[[143 139 140 144 134]
 [153 143 146 145 134]
 [140 139 136 139 134]] -> 144

[[121 134 143 129 128 113 142]
 [122 132 136 147 116 149 148]
 [144 133 134 119 132 124 128]] -> 113

[[131 134 153 136 130]
 [126 137 136 134 136]
 [129 134 132 134 136]] -> 136

[[156 112 122 136 132]
 [126 118 133 111 122]
 [137 130 140 115 121]] -> 136

[[118 118 109 130 153 124]
 [123 116 111 134 129 117]
 [123 126 115 133 137 121]] -> 153

[[137 149 130 117 137 102 122]
 [132 135 124 119 132 119 137]
 [125 130 122 114 125 125 130]] -> 102
---
[[142 127 126 120 123 128 133]
 [107 123 142 128 122 115 147]
 [109 127 134 134 121 101 121]] → 142

[[128 130 127 130]
 [130 121 133 109]
 [124 137 125 151]] → 128

[[126 155 153 129]
 [104 143 129 154]
 [138 132 143 146]] → 126

[[109 112 106 132 136]
 [139 127 105 149 126]
 [119 121 117 130 114]] → 109

[[117 124 125 145]
 [117 129 103 136]
 [118 132 121 120]] → 117

[[126 121 107 110]
 [110 135 132 123]
 [120 131 127 138]] → 126

[[123 117 135 122]
 [116 137 126 136]
 [116 103 136 134]] → 123

[[139 105 142 129 129 152]
 [113 129 129 130 136 112]
 [133 133 112 116 117 117]] → 139

[[143 129 122 129]
 [109 119 154 119]
 [114 143 157 143]] → 143
---
[[141 114 124 128 133 110]
 [132 106 117 123 138 113]
 [133 130 134 131 129 122]] | 141

[[131 108 148 134]
 [121 142 126 105]
 [132 155 117 109]] | 131

[[148 108 135 126 105]
 [125 122 137 144 131]
 [151 145 131 135 121]] | 148

[[119 131 103 114 105 135 129]
 [120 143 126 138 138 107 113]
 [150 155 122 137 140 154 138]] | 119

[[122 124 126 133 133 133]
 [138 141 126 108 152 135]
 [122 120 123 132 130 130]] | 122

[[138 113 142 108 134]
 [124 119 145 135 116]
 [119 101 149 140 108]] | 138
---
[119 112 138 124 120 134 153] gives 120

[[129 133 128 120]
 [119 106 124 125]] gives 133

[[105 152 120 126]
 [158 103 109 108]] gives 152

[120 136 134 150] gives 136

[[125 123 131 125 138]
 [132 123 105 113 119]
 [118 124 115 117 117]] gives 131

[114 145 107 143 125 133 104] gives 125

[109 150 112 131] gives 150
---
[[134 125 133 132 126 127 126 117]
 [144 124 107 124 109 109 127 125]
 [130 130 134 119 125 126 119 126]
 [131 124 137 136 130 131 128 116]
 [109 126 147 151 154 153 143 125]
 [112 131 147 131 146 146 129 132]
 [139 133  99 104 106 105 120 146]
 [136 125 128 129 122 123 125 118]] Out: 117

[[124 125 128 138 130 133 126 136]
 [141 121 117 117 140 128 129 111]
 [126 122 126 131 132 128 131 131]
 [125 131 131 131 127 129 131 132]
 [136 137 131 121 121 123 125 124]
 [147 120 129 109 123 111 158 113]
 [131 128 128 121 122 124 130 121]] Out: 136

[[106 113 129 116 129 124 140 126 135]
 [104 115 129 116 129 124 145 127 134]
 [117 126 131 109 131 122 150 116 132]
 [123 126 129 122 130 126 133 125 129]
 [127 128 128 126 129 126 131 126 129]
 [117 122 124 123 129 114 143 130 135]
 [115 125 134 101 132 121 152 115 133]
 [127 128 127 127 130 125 132 127 130]
 [108 117 129 116 129 126 139 125 133]
 [120 126 125 124 129 118 140 129 135]
 [119 128 123 122 130 115 144 126 137]] Out: 135

[[125 133 129 127 130 128 123]
 [129 122 131 125 124 128 131]
 [130 130 122 130 124 129 131]
 [124 132 131 119 140 145 131]
 [125 123 120 127 131 133 131]
 [129 133 117 135 131 117 127]
 [133 134 120 133 125 131 131]
 [121 122 129 124 134 150 142]] Out: 123

[[126 124 135 130 131 127 136 123 126 125 139 140 130 132 122 131]
 [129 133 131 130 129 137 119 126 127 127 122 132 129 125 127 127]
 [129 124 127 119 132 126 134 128 119 128 128 130 129 121 126 125]
 [142 125 149 134 123 133 141 157 131 133 121 115 129 127 129 114]
 [128 133 133 131 130 127 125 134 128 134 121 128 127 123 134 125]
 [130 124 133 124 138 133 131 126 122 130 136 132 132 135 130 139]
 [131 126 135 125 125 122 127 130 131 132 130 131 130 126 125 131]
 [122 113 134 126 133 128 134 120 131 125 127 137 124 132 127 127]
 [115 130 133 140 130 123 129 129 141 128 130 125 139 121 131 114]
 [129 137 127 129 127 125 120 136 131 133 127 127 129 132 129 133]
 [120 136 118 119 141 131 115 129 131 135 146 115 128 128 126 141]
 [129 139 130 128 126 129 126 131 129 126 118 136 128 129 125 129]] Out: 131

[[128 138 139 138 141 144 149 147 147 153 144 148 148]
 [129 137 139 138 143 142 144 141 141 149 141 140 140]
 [122 129 125 119 119 130 130 124 128 131 136 137 136]
 [128 132 133 136 137 137 138 140 144 147 140 136 137]
 [123 139 143 146 146 154 149 142 144 144 143 145 140]
 [125 116 112 109 110 104 109 110 110 106 117 115 113]
 [130 122 120 124 115 109 113 115 110 104 112 117 116]
 [128 118 115 114 113 113 114 115 116 114 124 124 116]
 [114 132 135 131 131 136 139 134 136 136 140 144 142]] Out: 148

[[129 118 132 110 116 145 148 113 111 135 133 149 121]
 [145 127 128 120 122 129 119 151 129 108 144 134 106]
 [114 152 138 138 136 149 146 106 120 139 120 131 133]
 [139 124 150 123 112 150 145 134 106 140 112 143 127]
 [121 150 105 112 133 111 139 114 126 151 135 142 144]
 [110 122 106 147 133 136 134 115 107 107 119 115 140]] Out: 121
---
128  137  124  127
103  101  132  128
124  139  126  121
==> 139

118  134  131  138  130
113  137  127  120  142
134  124  121  106  131
==> 124

130  129  127  127  131  127
124  133  111  131  110  111
125  136  108  132  107  106
==> 136

142  123  108   98  133  132  127
139  117  109  140  122  133  119
146  123  129  150  121  134  125
==> 123

121  113  127  131  131  135  100
115  132  119  142  129  131  132
113  137  131  135  125  107  112
==> 137

152  145  121  116  125  146
117  111  115  135  137  123
127  133  135  124  132  125
==> 133
---
128,124,140,123,116
116,139,123,119,130
110,154,126,113,116
-> 123

147,132,119,119,121,104
123,127,142,132,127,131
104,118,123,118,152,99
-> 121

130,136,120,132,153,134
134,133,131,132,132,119
138,134,113,129,140,130
-> 153

130,129,128,130,127,130
138,136,120,118,107,113
117,127,122,117,134,148
-> 127

106,121,131,130
103,136,109,113
113,148,140,136
-> 131

120,116,126,121,152,130,121
121,118,122,126,132,125,121
126,122,114,127,143,134,118
-> 130

122,150,143,121,125
118,130,133,141,136
126,133,131,132,138
-> 121

116,109,115,120,109,140,151
124,140,132,131,148,130,118
130,124,110,128,100,138,157
-> 140
---
[[106 116 142 142 129 120 128]
 [106 116 144 137 136 124 122]] => 128

[[125 116 128 128 156 117]
 [124 151 128 128 131 133]] => 117

[[102 123 127 145 153 109]
 [121 127 139 121 127 140]] => 109

[[113 130 140 143 150 136 146]
 [129 134 153 125 125 118 127]] => 146

[[133 132 104 134]
 [123 131 127 147]] => 134

[[150 132 127 141]
 [132 116 137 130]] => 141

[[132 119 109 119 116 128 115]
 [136 118 134 141 103 141 105]] => 115
---
[141 108 121 152] >> 152
[119 134 151 129 140 114 126] >> 126
[115 134 100 120 132] >> 132
[104 105 117 135 116 123 130] >> 130
[147 137 135 152 142 131] >> 131
[129 110 107 143 144 152] >> 152
[110 104 144 151 150 100] >> 100
[107 113 122 118] >> 118
---
[100 109 124 123] ==> 109

[[127 135 124 115 110]
 [125 119 122 155 157]
 [125 122 122 156 157]] ==> 124

[142 154 125 126 143 101 128] ==> 143

[124 101 109 111 125 111 121] ==> 125

[123 104 139 116 122 115 143] ==> 122

[156 139 152 137 130] ==> 152

[143 124 102 151 134] ==> 102

[132 109 101 120 118] ==> 101

[[141 139 145 129 123 135]
 [112 149 109 109 152 110]] ==> 129
---
[[146 111 141 132 154 138]
 [148 155 139 151 131 130]
 [119 130 144 137 144 130]] gives 141

[[123 141 130 118 139 125]
 [120 152 114 131 132 133]
 [ 98 122 130 143 140 123]] gives 130

[[147 146 120 125 147 121]
 [118 119 141 136 117 152]
 [127 128 122 125 127 122]] gives 120

[[123 123 123 127 144 138]
 [105 129 129 124 110 131]
 [118 136 136 105 157 152]] gives 123

[[133 113 137 131]
 [127 105 141 124]
 [131 107 139 125]] gives 137

[[103 149 136 133 154 122 122]
 [118 154 138 105 151 131 153]
 [142 104 118 106 139 150 151]] gives 136

[[123 135 123 139 113 116]
 [128 136 120 155 139 120]
 [129 134 123 142 111 120]] gives 123

[[123 113 145 136 149]
 [122 115 109 124 115]
 [119 116 104 126 114]] gives 145
---
Input:
[[148 124 127 124 145]
 [157 136 137 127 126]
 [129 129 118 149 138]]
Output: 145

Input:
[[121 134 110 127 155 128 122]
 [134 136 116 129 128 143 116]
 [121 122 113 113 156 154 128]]
Output: 122

Input:
[[146 151 140 115]
 [144 158 136 115]
 [129 121 128 127]]
Output: 115

Input:
[[130 154 133 106 145]
 [106 151 139 138 126]
 [117 151 130 142 126]]
Output: 145

Input:
[[141 122 118 126 133]
 [ 98 133 126 117 127]
 [119 115 132 128 120]]
Output: 133

Input:
[[141 142 129 120 131 105 116]
 [132 141 130 124 114 122 140]
 [134 117 138 120 134 126 116]]
Output: 116

Input:
[[135 123 114  98 124]
 [114 132 133 145 133]
 [128 136 119 133 120]]
Output: 124
